Some points, one per row:
[-1.5  1.6  1.   3.1 -1.8  0.7  0.2  1.2  1.8 -1.8 -0.4  0.9  0.1  1.4  0.4 -1.5]
[ 1.   0.   0.5 -2.3  1.4 -1.2  0.8  0.6 -1.2  0.6  1.2 -1.7  1.   0.5  0.   2.5]
[-0.9 -0.9  0.9  3.1 -2.1  2.8 -1.   1.1  1.2 -1.9  0.5  1.2  0.3  1.  -1.3 -2.3]
[ 1.2  1.7 -0.8 -1.9  0.7 -0.1 -1.  -1.7 -0.4  0.6 -0.9  0.1 -1.4 -1.   0.2  0.3]
[ 0.8  0.4 -0.7 -1.3  0.8 -0.3  1.1 -0.5 -0.7  0.5 -0.4 -1.4 -0.8 -0.2 -0.5  0.8]
[ 0.   1.8  0.4 -0.2  0.3 -1.9  0.5 -0.8  1.   1.1 -0.5 -1.1  0.  -0.5  0.4  1.6]
[ 0.1  0.  -0.6 -0.2 -0.4 -0.8  0.8 -0.8 -0.4  1.  -0.3 -0.4 -1.1 -1.   1.2  0.6]
[-1.5  1.2  0.2  1.6 -1.4  1.  -0.4  0.5  2.  -0.9 -0.6  0.7  0.1 -0.7 -0.4 -1.2]
[-0.6  0.4  0.5  1.1 -0.7 -0.2 -0.3  1.2  0.3 -0.1  0.4 -0.1 -0.7  1.4  0.6 -0.3]
[ 1.4 -0.6 -0.6 -2.   0.6 -0.3 -0.1 -0.4 -0.9  0.6  1.1 -0.3  0.6  0.2  0.3  1.8]
[-0.3  1.5  1.3  1.7 -1.2  0.5 -1.2 -0.4  0.   0.3 -1.   1.  -1.9 -1.3  0.9 -2.9]
[-0.3  0.8  0.9  0.1 -0.8 -1.5  0.2  0.3 -0.2 -0.5  0.2 -0.3  1.4 -0.2  1.1  1.2]
[-1.6  2.4  1.9  2.5 -0.8  0.   0.6  0.1  2.1 -0.9  0.1  0.1  0.4  1.2  0.4 -0.1]
[ 0.9 -0.1 -1.  -2.6  1.9 -1.3  0.6 -0.8 -1.6  0.6 -0.8 -2.5 -1.1 -0.8 -0.1  2.9]
[-1.5  1.9  0.3 -0.1 -0.2 -1.8  0.2 -0.9  0.4  0.7 -0.9 -1.1 -0.1 -0.7  1.2  1. ]
[ 1.2  0.5 -0.1 -1.2  0.6  0.1 -0.8  0.2 -0.9  0.1 -0.1  0.   0.5 -0.1 -0.7  0.9]
[ 1.  -0.4  0.1 -1.3 -0.5  0.4 -0.7  0.  -0.2 -0.2 -0.4  0.2  1.2  0.5 -0.1  0.2]
[ 0.9  0.2 -0.1  1.1 -0.3  0.1  0.6 -0.5  0.4  0.2 -0.1  0.   0.1  0.5  0.2  0.3]
[ 1.3 -2.3 -1.9 -2.   1.5  0.9 -0.5  0.  -3.3  1.3 -0.1  0.  -0.4 -0.5 -0.7  0.2]
[-0.5  1.   0.1 -0.9  0.2 -0.6 -0.2 -1.1  0.2 -0.1  0.  -0.3 -0.2 -0.4  0.6  0.5]
[-0.4  0.2  0.3 -0.1  0.9  0.6  0.4  0.5  0.5  0.2  0.5 -0.1  0.3  0.3 -0.7 -0.7]
[ 0.6 -1.  -0.7 -1.8  0.6 -0.2  0.1  0.  -1.4  0.8  0.3 -1.1  0.   0.3  0.5  1.5]
[ 1.6 -2.3 -1.3 -3.4  1.2  0.1 -1.  -0.1 -2.   0.5  0.7 -0.7  1.1 -0.7 -0.9  2.1]
[-0.3  1.4 -0.3 -0.1 -1.5 -1.1 -0.5 -0.4 -0.7 -0.4 -1.2 -0.1 -0.5 -1.6  1.3  0.3]
[-1.5 -0.3  1.1  5.4 -2.   2.7  0.1  1.6  1.1 -0.8 -2.   3.9 -1.9 -1.1 -0.7 -5.6]
[ 0.4  1.1 -0.7 -0.2 -0.2  0.1 -0.3 -0.7 -1.6  1.1 -1.7  0.3 -2.5 -2.6  0.3 -1.9]
[ 1.3 -0.8 -2.  -2.2  1.5 -0.1 -1.  -1.2 -1.5  1.1  0.1 -1.5 -0.2 -1.4 -1.5  0.9]
[-0.9  0.1  1.9  2.9 -2.3  1.3 -0.4  2.4  2.8 -1.5  1.1  1.3  1.4  2.4 -0.9 -1.2]
[-1.1 -0.4  0.6  1.7  0.2  0.2  0.5  1.7  0.5 -0.6  1.   0.7  0.8  1.7  0.4 -1. ]
[ 0.6 -1.   0.2  0.2  0.8  0.2 -0.9  0.7 -0.4  0.2  0.8  1.2  1.   1.2 -0.9 -0.1]
[ 0.9 -0.1 -0.5 -1.1  0.7 -1.   0.7 -1.  -2.   0.8 -0.6 -0.9 -1.3 -2.4 -0.4  0.7]
[-0.5  1.3 -0.1  0.6 -0.8  0.4 -0.1 -0.8  1.  -0.3 -0.7 -0.3 -1.6 -0.4  0.2 -1.3]
[ 0.5 -0.1  0.1 -0.8  0.6 -0.5 -0.2  0.  -0.4  0.9 -0.1  0.5  0.5 -1.3  0.   1.8]
[-0.5 -1.2  0.8  1.3 -0.9  0.4  0.   2.   2.6 -0.5  2.4  1.4  1.6  1.7 -0.7  0.2]
[ 0.2  2.2  1.1  0.3 -0.1 -0.6  0.  -0.7  1.6  0.3 -0.9  0.3 -1.1  0.5  0.5 -1. ]
16 more points follow, each with its number after it:
[ 1.  -2.6 -0.9 -1.5  1.3  1.2  0.1  0.8 -1.5  0.8  0.5  0.3  0.3  0.3 -1.3 -0.4] 0
[ 0.  -0.9  0.4  0.4 -1.2 -0.1 -0.4  0.6 -1.5 -0.7 -0.5  0.4  0.7 -0.3 -0.4 -0.4] 1
[ 0.7 -1.5 -0.2 -0.6  1.3  0.2  0.2  0.  -1.   0.5 -0.1 -0.2 -0.5 -0.7 -0.2 -0.1] 2
[-0.3  0.9  1.8  1.8 -0.1  1.   0.5  0.1  2.3 -1.3  0.3  0.4  0.5  1.4 -0.4 -1.6] 3
[-0.2 -0.1 -0.8  0.8 -0.6 -0.3  1.  -0.5 -1.1  0.6 -0.9  1.  -1.  -2.   0.   0. ] 4
[-0.6 -1.5  0.2  2.  -0.6  1.1  0.4  0.9  1.5 -1.8  0.8  1.2  1.8  0.3 -0.9 -1. ] 5
[-0.7 -0.3 -0.3  0.5 -0.4 -0.7 -0.3  0.3 -0.9 -0.7 -0.3  0.4  0.3 -0.5  0.7 -0.3] 6
[-0.1  0.6  0.9  3.1 -1.8  0.7 -0.9  0.3  2.  -1.   0.4  1.4  0.   1.4 -1.1 -2.2] 7
[ 1.2 -0.2 -0.7 -1.1  0.6 -0.4 -0.3 -0.5 -0.8 -0.8 -0.7  1.2  0.1 -0.8 -0.8  0.4] 8
[-0.9  1.6  0.5  0.4 -0.4 -0.7  1.2 -0.9  0.5  0.2 -0.9 -0.1 -0.6 -0.1  1.1  1. ] 9
[-1.2  0.8  0.7  2.2 -1.3  1.3 -0.9  0.3  2.5 -1.4 -0.8  1.5 -1.   0.7 -0.8 -3.7] 10
[-0.1  1.2  0.3 -0.1  0.3 -0.7  0.9 -0.4  0.5 -0.1 -0.2 -0.9 -0.1 -0.3  0.5  0.5] 11
[-0.8  0.2  0.6  1.5 -0.1 -0.1  1.   0.5 -1.1  0.7 -0.6  1.3 -0.4 -1.2  0.5 -0.6] 12
[ 0.1  0.7  0.7  1.1 -0.2 -0.8  1.3  0.6 -0.3  0.  -0.3  0.2 -0.3  0.9  0.7  0.3] 13
[-0.2 -1.3  1.1  0.4  0.   1.2  0.8  1.6  0.  -0.3  0.8  1.1  0.6  0.3 -1.6 -1. ] 14
[ 0.5  0.2 -0.8 -1.5  0.4  0.7  0.1 -1.4 -1.5  0.  -1.  -0.2 -0.4 -1.6 -0.7  0.8] 15
Which three of these numbered points are nearest to each point below, looking only along the 3 directions in which the first points spread most? Their numbers follow each, nearest first.
[ 0.6  0.3 -0.3 -1.   0.7  0.  -0.5 -0.6  0.2  0.2 -0.1 -0.8 -0.3 -0.2 -0.1  1.3] > 8 11 2
[-0.8  0.4  0.3  0.5 -1.3  0.9 -0.9 -0.2  1.5 -0.4 -0.6  1.  -0.8  0.1 -0.7 -1.5] > 12 6 1
[ 0.2 -0.4  0.1  0.2  0.5 -0.1  0.1 -0.4  0.6 -0.3  0.2  0.4  1.  -0.2 -0.3  0.9] > 6 13 1
[ 0.9  1.2 -0.4 -0.2  1.  -1.  -0.2 -0.8 -1.2  0.7 -1.7 -0.2 -0.4 -1.7  0.6 -0.8] > 4 15 8
[ 0.9 -1.3 -0.6  0.5 -0.2  1.9 -1.1  1.1 -0.5 -0.6  0.3  1.4  0.2  1.  -0.6 -1.4] > 14 1 5
[-0.6  0.4  0.4  0.   0.  -0.5  0.6  0.3  0.5  1.1 -0.2  0.6 -1.5 -0.4  0.4  0.2] > 6 13 11
[-1.1  2.   0.1  1.6 -0.4 -1.5  0.5 -0.8  1.1 -0.1 -1.4  0.  -0.8 -1.1  1.6  0.6] > 9 11 13
[-3.6  3.1  2.5  5.3 -4.7  0.8 -1.3 -0.2  4.3 -1.6 -2.3  1.6 -2.7 -1.4  1.  -5.8] > 10 7 3
[ 1.9 -3.  -1.4 -2.1  1.9  0.5 -0.3  0.6 -2.9  1.   1.3  0.7  1.5 -0.1 -2.2  1.1] > 0 2 8
Here are 16 other points, each followed by its number:
[-0.6  2.4 -0.9  0.5  0.4 -1.2  0.6 -0.3 -1.2  1.1 -1.2 -1.  -1.7 -1.7  1.9  0.7] 0
[-1.7  2.6  0.3  1.8 -1.  -0.3  0.5 -0.1  0.3 -0.1 -1.9  0.8 -2.1 -1.6  1.1 -1.8] 1
[ 1.2  0.5 -0.8 -2.2  0.4 -1.2 -0.7 -1.2 -1.4  1.3 -1.2 -1.2 -0.9 -2.3  0.  -0.1] 2
[-1.9  0.8  1.7  3.  -1.9  0.4 -0.2  0.6  4.3 -2.6  0.5  1.   0.8  2.1 -0.1 -1.7] 3
[ 0.2 -0.5  0.5  0.3 -0.1  0.7  0.1  0.4  0.4 -0.5  0.   0.6 -0.1  0.5 -0.7 -1.4] 4
[-1.1  0.   1.8  3.6 -1.6  0.7  0.9  1.5  1.7 -1.8  0.   1.6  1.4  1.7  0.2 -1.5] 5
[ 0.9  0.3 -1.3 -3.7  1.2 -1.  -0.7 -1.3 -2.2  1.4 -0.5 -2.1  0.3 -1.6  0.6  2. ] 6
[ 0.9 -1.3 -1.  -2.4  1.4 -0.3 -0.4 -0.3 -1.6  0.7 -0.2 -0.8 -0.2 -1.7 -1.1  0.1] 7
[ 0.  -0.7 -0.2  0.7 -0.3  1.2 -0.4  1.  -0.3 -0.5  0.8  0.4  0.5  0.  -0.4 -1.9] 8
[ 1.3  0.5 -1.4 -2.5  1.6  0.3 -0.2 -0.6 -1.   1.1  0.2 -1.8 -0.2 -0.1 -0.3  1.9] 9
[-1.6  0.   0.7  2.3 -2.5  1.5 -2.   1.5  1.8 -1.3  0.5  1.4 -0.3  1.3  0.  -3.5] 10
[-0.2 -0.5  0.2 -0.7  0.3  0.   0.4  0.9  0.5  0.2  1.  -0.6  1.2  1.2 -0.1  0.2] 11
[-0.2 -0.6 -0.6 -1.4  0.7 -0.9  1.1 -1.2 -1.8  0.6  0.4 -0.7 -0.7 -0.2  1.4  2. ] 12
[ 0.1 -0.1  0.1  0.6  0.   0.2 -0.1  0.2  0.9 -0.7 -0.1 -1.5  0.   0.9 -0.2  0.1] 13
[ 0.1  1.2  0.7 -0.3  0.1 -1.  -0.6 -0.7  0.9  0.7 -0.3 -0.5  0.4 -0.8  0.6  1. ] 14
[ 0.4  2.  -1.3 -1.1  0.4 -0.2 -0.3 -2.  -1.9  0.9 -2.4 -0.7 -1.7 -2.3  1.2 -0.9] 15
Which three of these numbered points are nearest to each point below, looking only along the 3 directions in which the first points spread most? Their numbers follow each, nearest first.
[-1.4  0.7 -0.4  2.  -0.9 -0.1  0.4 -0.8  0.   0.  -1.4 -0.1 -2.8 -1.4 -0.2 -2. ] > 1 0 4
[ 0.5 -0.9 -1.  -0.9  0.5 -0.5  0.6 -1.  -2.   0.9 -0.3 -0.6 -1.9 -1.5  0.2  0.8] > 2 7 12
[ 0.8  1.4 -0.5 -0.4  0.5 -0.5  1.  -0.7 -0.4  0.4  0.1 -0.4 -0.4  0.1  0.7  0.4] > 14 12 13
[-1.5  0.2  1.3  2.2 -1.   0.7  0.6  1.4  2.4 -1.1  0.2  0.8  0.1  1.2  0.  -1.3] > 5 3 10
[ 0.7  0.9 -1.5 -1.7  1.4 -2.2  0.5 -1.6 -2.2  1.5 -0.3 -2.2 -0.6 -1.8  1.1  3. ] > 6 12 9
[-0.4  1.2  0.3  1.2 -0.6  1.5  0.2 -0.1  0.2  0.8 -2.7  0.6 -2.7 -1.2  0.2 -3.2] > 1 4 15
[-1.9  1.4  2.2  2.3 -1.3 -0.6  0.1  0.8  2.9 -0.4  1.1 -1.   0.9  2.3  1.1 -0.6] > 3 5 13
[-0.4  0.6  0.  -0.6  0.4 -0.7  0.5 -0.9  0.2  0.  -0.3 -0.2 -0.4 -0.8  0.8  0.6] > 14 13 12
[ 1.5  0.2 -1.5 -3.4  1.5 -1.5  0.4 -1.7 -2.7  1.3  0.2 -1.9  0.1 -1.4  0.6  3.3] > 6 9 12
